In the rows, 128 means zero.
Families of rows that turns and mirrors carry onto each other, the same ones carrying the whole set onto itself: the rest of each named row's family, in list order:
5 families of 8 rows:
z_936: [153 143 106  94 132 130 108 122 118 138 138 146 122 115 152 140 127 135
 119  66 148 134 149 131 124 109]
z_752: [128 103 120 129 152 147 128 140 109 148 145  93 137 137 126 140 109 154
  90  80 100 159 166  81 103 112]
z_17: [142 115 116 132 111 166 111 134 136 127 146 120 141  98 146 133  80 114
 175 122 140 171 158 111 113 137]
z_746: [129 137 114 103 167 120 150 131 102 159 124 104 122 134 131 123 176 160
 106 130 115 105 163 115  91  96]
z_602: [125 113 130 159 146 175 161 151 119 144 146  90 137 108 111 114 137 135
 144 169 111 157 159  98  72 133]
z_535: [129 125 115 117 169 125 165 127 109 150 114  95 133 136 118 119 177 155
 103 132 110 112 161 126  89 105]
z_469: [119 133 110 114 170 110 158 122  97 161 139  97 113 129 125 118 175 144
 114 130 124 110 155 127  84 101]
z_687: [121  81 125 132 142 151 135 149 100 146 143  88 134 128 127 137 101 147
 101  94 106 159 151  82 126 104]
z_789: [149 133 112  90 137 117 110 110 121 135 124 137 120 119 155 134 125 129
 127  74 140 128 144 131 137  95]
z_736: [109 143 126  99 110 170 103 119 107 175 137  86 153 109 112 127 155 117
 123 132 122 154 142 116 102 127]
z_792: [126  93 119 135 143 150 130 150  90 152 140 102 157 123 122 141 106 146
  96  95 104 166 144  81 108 102]
z_622: [106 141 127  92 118 163 105 122  92 160 148  96 145 106 110 133 156 117
 135 137 121 156 136 134  99 138]
z_997: [125 100 127 140 147 151 137 150 100 142 137 101 143 124 133 130 100 159
  86  90 113 165 159  80 109 106]
z_72: [131 101 137 156 170 168 149 137 142 148 144  83 127 109 118 121 134 127
 152 171 106 146 156 102  75 126]
z_599: [121 109 137 154 154 161 162 144 127 139 135  80 137 108 115 111 133 134
 148 180 101 151 157 103  87 115]
z_819: [169 110 122 146 176 132 157 146 150 104 116 127 108 112 152 114 121 155
 152 110 127 124 168 107 115  98]
z_644: [138 124 108 120 182 116 153 129 113 150 115  97 114 127 133 114 180 158
 106 122 114 116 151 123  95 101]
z_867: [133 101 143 155 157 165 163 136 133 144 141  84 138  95 126 118 135 121
 155 169 102 163 157 100  91 129]
z_59: [144 141 102  89 115 125 121 123 101 133 124 143 129 122 147 124 129 135
 119  72 148 140 147 125 133 104]
z_904: [156 112 132 134 115 181 112 138 144 118 130 129 145  99 141 129  87 121
 156 113 126 175 150 104 124 128]
z_395: [147 122 130 135 115 167 105 132 128 128 153 132 126  89 150 132  85 110
 168 109 135 170 144 107 120 125]
z_790: [105 141 121 101 110 159 112 119  94 174 158  98 152 112 115 137 140 114
 115 136 122 163 136 128  97 126]
z_529: [129 101 136 152 153 161 156 150 136 153 144  89 130  96 123 115 144 120
 161 176 108 143 159 112  77 122]
z_636: [168 105 118 162 166 129 164 138 144 117 120 131 115 118 157 118 106 148
 137 105 125 126 168  99 110  92]
z_506: [140 146 100  97 127 127 106 123 103 134 126 143 122 129 141 133 127 144
 116  72 143 118 147 132 118 102]
z_187: [116  93 115 139 148 158 141 156 103 145 144  93 145 123 121 126 107 156
 106  98  92 159 154  76 116 108]
z_838: [145 146 106  97 132 130 114 113 105 125 126 138 128 130 144 133 117 145
 109  67 142 142 145 119 133 105]
z_130: [105 150 129  90 118 148 110 123  97 172 145  87 144 106 108 127 152 120
 114 130 123 146 142 116  92 136]
z_11: [136 123 134 129 104 176 116 133 128 128 155 129 144 100 132 134  80 107
 164 122 135 169 153 109 114 127]
z_280: [145 115 130 145 120 171 120 134 142 118 148 121 137  90 137 128  84 108
 162 115 134 181 143 119 120 128]
z_478: [146 143 122 119 133 145 142 121 133 131 123 134 120  91 139 107 152 111
 181 162 150 127 137 150 105 116]
z_88: [110 146 132 101 111 162 110 114 105 172 143 108 139 102  95 136 139 107
 115 121 129 161 133 130  96 123]
z_961: [149 151 116 109 139 140 132 116 144 135 136 123 117  99 134 121 160 109
 181 156 136 122 145 154 101 118]
z_224: [166  99 113 147 175 122 167 141 135 106 132 141 103 121 153 117 107 145
 150 110 131 133 160 111 106 102]
z_174: [133 128 122 115 174 127 159 126 106 154 122 106 114 132 118 111 181 147
  96 120 113 116 146 117  95  92]
z_173: [154 162 114 114 143 141 134 111 142 134 126 138 122 103 137 107 161 115
 171 148 147 127 152 145  82 125]
z_931: [158 153 127 110 137 134 130 106 139 134 126 134 113 103 146 123 154 109
 164 145 158 126 150 155  93 121]
z_956: [169  96 114 158 167 144 160 139 145 107 125 139 113 120 158 122 110 146
 155 114 126 139 162 116 118  91]
z_376: [164 100 110 147 174 130 160 147 137 109 127 118 118 125 170 111 123 157
 155 122 122 124 171 100 112 105]
z_563: [150 153 125 117 141 142 140 109 147 127 127 126 102 101 145 110 155 118
 175 146 142 116 160 152 101 127]

The rest of the family of z_88: z_752, z_602, z_469, z_789, z_904, z_478, z_376
The rest of the family of z_174: z_17, z_687, z_736, z_72, z_59, z_224, z_173
The rest of the family of z_535: z_792, z_622, z_867, z_395, z_636, z_506, z_563

Families of rows that turns and mirrors carry onto each other, the same ones carrying the whole set onto itself: the rest of each named row's family, in list order:
5 families of 8 rows:
z_767: [ 60  65 140 165 141 122 180  73]
z_933: [ 85  73 131 156 127 167 126 114]
z_327: [ 86  51 170 171 162 128 152  52]
z_754: [ 82 114 171 180 165 138 142 114]
z_140: [108  88 127 181 124 127 120  94]
z_61: [ 76  86 194 175 143 154 130  57]
z_460: [117  95 174 182 140 144 147 124]
z_397: [ 79  72 113 187 134 143 133  79]
z_818: [ 70  88 186 132 140 154 166  87]
z_479: [120  92 169 178 128 154 135 118]
z_944: [ 70  64 167 145  98 150 149  75]
z_939: [ 68  92 198 165 161 139 159  77]
z_829: [ 66  61 131 155 119 139 166  68]
z_402: [ 91 106 152 157 125 168 118 104]
z_101: [ 63  64 144 188 144 122 162  58]
z_489: [ 69  61 135 177 123 138 148  51]
z_613: [104  64 199 154 136 159 163  85]
z_598: [ 70  77 117 175 151 128 166 101]
z_617: [ 75  80 141 157 155 144 156 133]
z_923: [118  94 170 172 131 150 145 126]
z_615: [ 72  65 178 185 116 139 130  56]
z_852: [106  63 198 160 133 162 153  78]
z_648: [ 99  94 135 170 144 110 154 116]
z_593: [103  93 138 194 146 110 133  99]
z_726: [119  94 174 187 136 148 136 117]
z_401: [105  64 202 171 141 157 154  76]
z_520: [104  89 124 156 121 126 141 111]
z_502: [ 86  75 143 196 145 157 108  96]
z_983: [ 73  77 121 198 155 128 148  85]
z_714: [ 76  81 153 198 173 135 139 114]
z_958: [ 92  47 160 157 139 145 139  47]
z_269: [ 61  71 176 147 126 128 179  93]
z_702: [ 88  48 155 134 138 144 160  64]
z_143: [ 83 111 158 147 143 152 149 124]
z_705: [ 78  84 180 143 122 169 136  67]
z_651: [102  65 203 164 145 153 164  84]
z_659: [ 62  73 189 187 143 117 161  75]
z_92: [ 76  73 108 164 130 143 152  95]
z_262: [ 90 109 165 189 147 153 113  93]
z_363: [ 82  52 166 147 160 127 173  70]

The rest of the family of z_705: z_754, z_61, z_818, z_939, z_402, z_143, z_262
The rest of the family of z_852: z_460, z_479, z_613, z_923, z_726, z_401, z_651
The rest of the family of z_767: z_397, z_829, z_101, z_489, z_598, z_983, z_92
The rest of the family of z_327: z_140, z_648, z_593, z_520, z_958, z_702, z_363

Families of rows that turns and mirrors carry onto each other, the same ones carrying the whole set onto itself: the rest of each named row's family, in list order:
4 families of 4 rows:
z_456: [ 92 102 115 123 138  79 174 177 148 154 128 137 177  77 151 122]
z_464: [ 92 114 111 142 116 165 156 170  98 106 102 116 176 135 105 131]
z_540: [ 62  84 104 145 120  92 131 155 117  95 120 131 165 128 145 120]
z_772: [ 97 110 115 104 166 133 187 154 146 164  72 147 180  93 134 144]
z_605: [ 73 108  89 149 128 180 152 165 122 128 113 112 171 132 107 125]
z_298: [ 70  90 103 140 107  92 161 148 133  97 122 111 173 137 123 113]
z_159: [ 75  88 114 124 152  81 143 168 145 142 118 149 169  86 168 124]
z_637: [ 85 100 114 138 141 159 161 167 115 125 104  94 179 144  92 134]
z_201: [ 84 109 106 153 100 113 148 137 113  94 129 120 171 125 122 112]
z_125: [ 99 115 126 116 158 124 181 160 133 176  82 142 173  97 103 159]
z_455: [ 58 111 101 121 117 101 144 134 112  86 115 122 176 126 123 116]
z_374: [ 81 115 125 125 178 146 173 156 138 167  93 147 150 106 123 165]
z_447: [ 72 111 115 148 152 170 157 161 109 125 109 118 148 141 106 152]
z_646: [ 83 119 102 120 146 137 172 146 149 176  84 164 166  94 116 152]
z_240: [ 79 119 115 103 155  96 154 170 138 146 128 138 182  67 158 117]
z_40: [ 93 101 111 117 157  99 177 146 159 154 117 136 181  74 160 114]

The rest of the family of z_540: z_159, z_374, z_447
The rest of the family of z_40: z_464, z_772, z_201
The rest of the family of z_637: z_456, z_298, z_125

Families of rows that turns and mirrors carry onto each other, the same ones carrying the whole set onto itself: the rest of each named row's family, in list order:
5 families of 8 rows:
z_162: [147  78 101 105 156 114 114 135  90 137 136 207 104 155 173 152 153  95
 100 140 133 163 165 129 163 119]
z_967: [143 114 123  55 145 121 129 135  89 117 168 169  95 162 173 100 156  98
 124 167 139 159 173 127 149 117]
z_794: [118 120  98  78 142  88 111 140 112 137 124 215 135 147 179 131 111  79
  86 143 158 128 161 132 148 153]
z_704: [104  89 110  95 135 134 123 139 131 185 103 166 101 139 122  91 175 114
 134 127 136 126  95 143 143 136]
z_215: [121 115 100  87 137 100 127 131 110 150 133 212 121 164 195 128 125  75
  80 142 157 117 158 127 120 152]
z_96: [107 105  98  88 138 137 131 131 123 178 105 179 105 146 121 108 155 128
 140 130 157 120  85 147 123 136]
z_232: [158 128 101  83 133 124 122 128  87 161 137 159 103 169 171 118 131  72
 134 154 168 106 159  95 126 117]
z_586: [ 84  88 124 110 129 107 110 150 127 122 144 170 103  92 148 103 112 104
 130 105 153 135 118 136 135 150]
z_204: [ 92  80 122  96 134 119 116 156 112 122 163 184 145 111 138 106 126  97
 141 109 135 120 120 135 143 156]
z_229: [157  93 106  91 125 109 115 137 100 162 124 152 117 164 169 125 131  59
 124 151 161 105 149  89 138 122]
z_136: [141 132 115 113 134 130 124 137 115 122 127 187 111  76 101 110 146 113
 129 115 164 112 138 149 145 135]
z_577: [109 142 134 107 115 116 136 154 129 175 134 144  70 113 152  78 162 110
 112 124 156 141 130 139 169 142]
z_76: [147  89  90 116 155 129 113 133  98 120 123 196 108 157 155 116 152 116
  87 124 149 180 166 142 161 122]
z_916: [ 98 119 103  94 158 112 129 122 104 146 118 204 106 141 171 136 115  93
  63 137 173 113 165 121 139 149]
z_971: [126 155 124 109 130  92 148 148 131 176 134 149  83 136 145  91 176 130
 110 133 159 125 145 157 151 134]
z_290: [145 124 109 104 135 146 135 146 114 145 137 209 106  79  98 106 160 117
 133 132 145 130 145 150 147 133]
z_339: [158  86 110 112 161 119 109 126  93 127 136 205  86 151 167 132 156 108
 106 148 143 142 177 145 180 119]
z_22: [143  82 107  62 127 142 130 149  96 129 156 153  87 155 168  77 157  89
 134 169 159 159 166 139 148 128]
z_30: [ 73  95 132  82 134 122 113 145 127 124 134 158 116 100 129 111 126 102
 138 119 155 123 104 136 145 148]
z_318: [156  99 105 117 167 108 102 131  80 130 131 178 100 150 167 134 156  95
 101 124 141 155 175 124 172 111]
z_493: [ 89  97 122  83 145 122 119 157 124 121 143 171 120  90 134 126 124 100
 113 105 153 139 107 139 123 149]
z_209: [177 100 115  87 127 111 131 120  88 162 129 156 106 158 166 105 123  76
 129 156 151 112 152  98 157 122]
z_248: [141 122 117 130 119 133 146 136 104 124 142 185 101  83 106 115 170 115
 130 117 153 130 150 146 144 128]
z_114: [ 89  80 127  96 132 107 123 149 139 131 146 153 126  98 153  84 138 101
 124 109 150 135 107 122 132 147]
z_780: [115 147 127 113 136 102 145 152 128 149 133 148  90  96 155  75 169 113
  93 115 159 135 128 144 162 134]
z_71: [105  87 104 100 156 121 110 141 130 192 123 157 113 161 144 107 158 122
 143 110 152 124 107 144 119 143]
z_281: [138 106  95  67 126 112 138 129  84 169 118 161 110 139 151 102 124  72
 123 170 166  99 147  86 132 130]
z_382: [103 127 101  62 145 100 125 135  96 155 133 201 105 167 173 137 116  89
  94 158 165 114 170 146 129 156]
z_444: [159  83 105 125 163 107 111 117  95 139 125 193 107 161 167 124 123 100
  97 122 131 147 165 126 160 118]
z_861: [123 142 119  86 131 122 141 163 126 183 134 142  78 107 147  80 180 103
 107 120 156 147 132 153 136 144]
z_601: [144 100 110  87 133 130 112 120 103 163 128 174 106 174 169 112 125  75
 135 159 170  82 148 100 138 130]
z_682: [141 125 110  53 144 112 113 150 106 139 146 160  99 172 168  75 150  95
 131 169 142 160 173 132 154 118]
z_2: [107 105  89 106 142 145 125 151 125 175 114 168  97 145 118 109 187 127
 137 129 164 123 108 150 121 128]
z_945: [135 119 111  56 145 137 130 145 106 125 160 168 104 182 170  84 166  86
 120 165 145 141 174 148 134 122]
z_859: [130 106 112  55 136 137 119 157 102 130 164 185 100 172 161 104 144  90
 122 165 146 159 189 153 148 138]
z_311: [ 89  92 106 109 124 133 140 126 113 178 113 161 107 147 130 108 166 111
 136 119 143 114  93 128 124 133]
z_533: [115 139 119 117 124 116 129 158 138 171 124 160  76 104 143  76 176 106
 110 121 158 136 148 169 153 147]
z_947: [154 134 121 105 138 125 140 167 106 135 155 184 109  81 114 129 150 103
 125 132 152 110 145 148 172 130]
z_864: [123 118 103 101 134 147 129 152 101 140 138 196 117  80 100 131 171 109
 136 131 167 111 135 137 147 139]
z_361: [109 111 108  66 150  98 129 123 105 134 135 214 130 149 176 141 140  85
  82 153 160 113 169 141 132 156]

The rest of the family of z_162: z_967, z_704, z_215, z_232, z_136, z_30, z_533
The rest of the family of z_794: z_339, z_493, z_248, z_861, z_601, z_682, z_311
The rest of the family of z_577: z_96, z_586, z_229, z_290, z_318, z_945, z_361
The rest of the family of z_864: z_209, z_114, z_780, z_382, z_444, z_2, z_859

